Where one turn sends some rows of the set: a few examples, then the rows asked
k911: [ 1.31  0.14  3.56  0.86  2.66 -2.28  1.00  0.92 -1.27 -0.76  1.64 -2.59
 -0.81 -0.17]
k439: [-1.36  1.63  2.83  1.66 -0.58 -3.16  1.37  0.90  0.03 -0.95  2.23 -0.74
 -1.69 -2.53]
k978: [ 0.47  0.53  2.38  0.39  0.07  0.33 -3.51 -0.08 -1.28 -1.03  1.22  1.12
 -1.81 -1.49]
k454: [-0.29  0.34  0.93 -0.26 -0.90 -0.12 -0.21  1.26 -2.74 -0.11  1.43 -1.20
 -2.94  1.08]
k322: [ 2.17  0.53  1.45  1.71  0.44 -0.79 -1.08  0.65  0.18 -1.13 -1.04 -2.07
 -0.54 -1.75]
k283: [ 0.88  0.53  1.78  1.49  0.84  0.44  0.83  1.65 -0.61 -2.45 -0.22  0.33
 -1.04  0.06]
k552: [-0.09  1.37  2.34  3.57 -0.58  0.71 -0.69  1.10 -1.06  2.55  1.04 -1.62
 -1.68 -0.26]
k18: [-2.17  1.35  2.24 -0.93  0.48 -0.80 -0.97  0.55 -1.65 -0.40 -0.08  0.18
 -2.32 -2.71]
k476: [ 0.69 -1.36  3.79  2.39  0.96  0.56  0.49  0.23 -1.33 -1.17  2.77  0.65
 -1.06 -2.42]
k745: [-2.35  0.19  1.01 -0.26  0.57 -2.75 -0.04  1.51 -0.28  0.83  1.59 -0.76
 -0.35 -1.95]
k240: [-0.98  0.82  1.51  3.05 -0.93 -1.37  0.57  1.75 -1.30  2.62  0.19 -0.87
 -1.95  0.56]
k669: [ 0.99 -0.72  2.96  1.49  0.55 -3.60 -2.13 -0.52  0.66 -0.33  0.40  0.54
 -1.98 -2.22]
k588: [-0.31 -0.27  1.78 -1.16 -0.85 -0.03  0.39  0.62 -2.65 -1.00  0.54  0.81
 -1.72  0.09]
k51: [ 2.17  1.02  2.24  1.27  1.80 -0.16 -0.68  2.75 -0.35  1.16  1.42 -1.87
 -2.20 -0.97]
k287: [-0.70  0.56  1.99  1.12  2.89 -2.36 -0.15  1.94  0.20 -0.17 -0.08  0.22
 -0.23  0.54]
k746: [ 0.92 -0.59  1.54  3.15  0.39 -0.02 -1.81 -0.93 -1.37  1.75  1.87 -1.45
  0.27  0.31]
k111: [-1.58 -0.68  3.33  2.79  1.35 -2.05  0.92  1.07 -0.71 -0.44  2.95  0.83
 -1.84 -2.73]
k631: [ 0.01 -0.36  3.34  4.54  1.41 -1.96 -1.37 -0.07  0.00  1.36  2.84 -1.15
 -1.92 -1.00]
k605: [-0.95  0.68  1.56  1.75 -1.51 -1.40  2.03  1.02 -1.38 -1.38  2.07 -2.45
 -1.68 -1.01]
k645: [-1.74  0.65  1.13 -0.24 -0.64 -1.98 -0.60  0.86 -1.56  1.40 -0.44 -1.79
 -0.48 -2.20]
k905: [ 0.18  1.65  3.81  1.40  0.85  0.60 -1.97  1.57 -0.39 -0.36  3.21  1.12
 -2.38 -1.42]
k850: [-0.15  0.33  1.78  1.81 -1.05 -1.38 -0.58 -0.78 -1.95  0.19  1.17 -2.72
  1.07  0.51]
k974: [-0.56 -0.27  1.66  2.74  2.20 -1.22 -2.60  0.64  1.32  0.59  2.28  0.34
 -2.22 -0.57]
k839: [ 0.78  0.82  1.42  1.44 -1.65 -1.05 -2.05 -1.23 -0.79 -0.48  0.17 -1.80
 -0.56  0.57]
k62: [-0.75 -0.59  2.62  2.70 -0.11 -2.36  1.98  0.17 -0.93 -0.03  2.09 -3.09
 -2.67 -1.17]
k544: [-1.01 -0.73  2.58  0.33  0.33 -2.22 -1.17 -0.08 -0.74 -2.09  1.09  1.55
 -1.81 -2.92]
k924: [ 0.13 -0.93  4.58  2.18  1.42 -1.03 -1.32 -1.79 -1.34 -1.30  0.55 -1.23
 -1.98 -1.93]
k654: [ 1.54 -0.34  3.82  3.25  0.46  0.20 -2.59 -1.23 -1.73  0.32  1.83 -1.10
 -2.08 -0.82]
k220: [ 0.50 -0.16  2.66  4.24 -0.42 -1.90  1.62  0.65 -0.82  1.69  1.84  0.02
 -2.02 -0.55]
k617: [-0.09 -0.38  0.99  0.01  0.49  0.59 -2.21 -1.06 -2.09 -1.18  1.22 -1.30
 -2.48  0.19]

k287 goes to k283
k454 goes to k850
And these:
k588 goes to k839
k111 goes to k544
k18 goes to k617
k974 goes to k476

